In the rows, 128 means zero.
Turns, then the turns between two rows, first turn first; the first pair answered
L (before -> after):
[131 110 146  89 116 136 110  97 173  88 138 126 160 128]  ->  [ 85 148 122  94 141  93 116  89 154 109 136 119 121 104]
[118 138 131 115 130 122 152  87 126 136 139 141 119 138]  ->  [131 126 136 117 122 134 162  96 127 138 142 147 122 136]
[ 98 150 122 123 146 110 141  76 134 132 129 138 105 132]  ->  [119 116 132 131 120 126 170 104 122 144 144 168  97 128]
H (before -> after):
[119 153 167 131 119  97  76 136 117 154 129 109 140 135]  ->  [122 143 182 124 110 102 104 108 126 160 143 140 130 152]
[110 161 117 125 133 134  50 152 138 100 103  76 169 110]  ->  [101 142 153  91 118 134 118  47 177 115 142 155 147 149]
[120  95 157 100 107 136 157  67 158 121 144 169 142 166]  ->  [160  82 136 139  96 159 118 200 114 114 119 118 170 126]
[141 113 129 142 109 149 110 105 147 116 122 134 121 149]  ->  [144 113 123 148 109 150  97 129 140 115 118 125 127 141]
F (before -> after):
[132 134 114 152 122 123 103 147 134 132 139 125 133 133]  ->  [115 146 113 146 127 111 105 123 139 137 140 130 124 136]
[136 137 149 108 146 133 129  92 164  97 138 137 139 161]  ->  [164 122 147 123 134 156 115 149 151  94 131 121 161 149]
[ 83 144 142 128 110 111 150  82 113 152 157 178  62 136]  ->  [145  95 165 136  76 158 153 134 111 144 164 191 103 147]
[132 137 116 132 144 129  90 128 151 105 110  81 173 144]  ->  [113 147 116 121 150 118  97 101 159 111 112  89 160 153]
Q (before -> after):
[135  84 104 147  82 158 165 185 105 158 163 141 121  93]  ->  [151  96 104 137  93 179 100 184 132 113 130  89 179 118]
[109 130 130 124 125 117 127  95 120 136 124 146 127 133]  ->  [112 127 120 140 120 117 131 129 101 143 123 143 124 113]
[ 95 137 131 147 122  94 115 198 115 141 101 149 126 102]  ->  [101 147 139 132 136 110  78 168 145 110  82 120 166 130]
[132 136 122 122 116 141  88 145 102 156 105  84 165 122]  ->  [117 138 135 101 120 138 102  80 133 151 112 102 165 151]
Then:
Between the rows of a pair lie 2 to 4 turns.
[ 53 172  96 126 147  80  83  84 170 109 145  80 137 172]  ->  [154  59 151 138  68 154 156 147 166 124 183 168 162 188] : L then H then F then L
[134 118 148  81 111 142 128  35 150 124 136 156 131 173]  ->  [166 127 114 118 115 156  63 165 113 103  97  76 169 132] : L then F then H
[147 150  95 152 106 118 152 200 111 156 123 117 108  56]  ->  [154 160 127 101 119 150  98  85 192  97 105  91 180 136] : F then H then L then L
[162  86 135 109 113 173 189 145 128 169 105 162 147 125]  ->  [160  90 141  95 119 185 171 109 156 154 104 152 165 147] : Q then Q then Q
[ 99 121 152 116 150 119 155  71 170 124 141 163 125 137]  ->  [ 92 151 111 152 165 102 106 168 125 121 112  98 125  87] : F then H then L
[144  98 140 161  90 167 140 185  95 143 146 146 158 116]  ->  [ 90 142 145 119 121 140 139  51 148 127 147 156 148 160] : F then Q then H
[ 78 167  87 162 159  72 127 157  73 156 124 104  57  85]  ->  [197  54 174 131  83 182 160 131 136 121 155 174 149 168] : Q then H then F
[140 131 113 139 121 129  98 181  69 117 130 115  87  96]  ->  [141 129 115 138 119 128 110 179  67 122 134 124  83  95] : H then Q then H then Q
[ 76 152 129 129 172 101  96  87 139 134 117  93  97 112]  ->  [ 89 152 127 135 174 107  78 103 137 124 109  77 111 114] : H then Q then H then Q
[130 112 170 177  96 139 175 177 105 159 142 122 138  92]  ->  [ 89 165 141 175 135 108 134 162 107 149 121  75 133  83] : F then H then Q
[173  91 129 134 122 154 116 185 121 137 131 114 159 139]  ->  [163  93 121 142 123 140 130 200 102 152 134 121 135 121] : H then H then Q then Q
[ 93 178 107 122 150 101 106 109 131 117 115 104 135 121]  ->  [113 136 138 111 118 118 167  82 141 134 147 169 120 139] : Q then Q then F
[ 71 167 116 113 178  84 137  91 131 107 135 129  82 116]  ->  [112 134 108 145 149 106 139 204  89 119 133 120  90  80] : L then H
[102 124 123 132  98  83 149 105 142 141 160 152  68  96]  ->  [147 119 122 138  98 127  72 163 153  89 122  82 149 111] : Q then L then L
[140 120 161  71 126 133 112 108 190  89 136 149 187 170]  ->  [148 119 156  77 126 136  97 132 183  82 128 133 200 168] : Q then Q then Q then Q
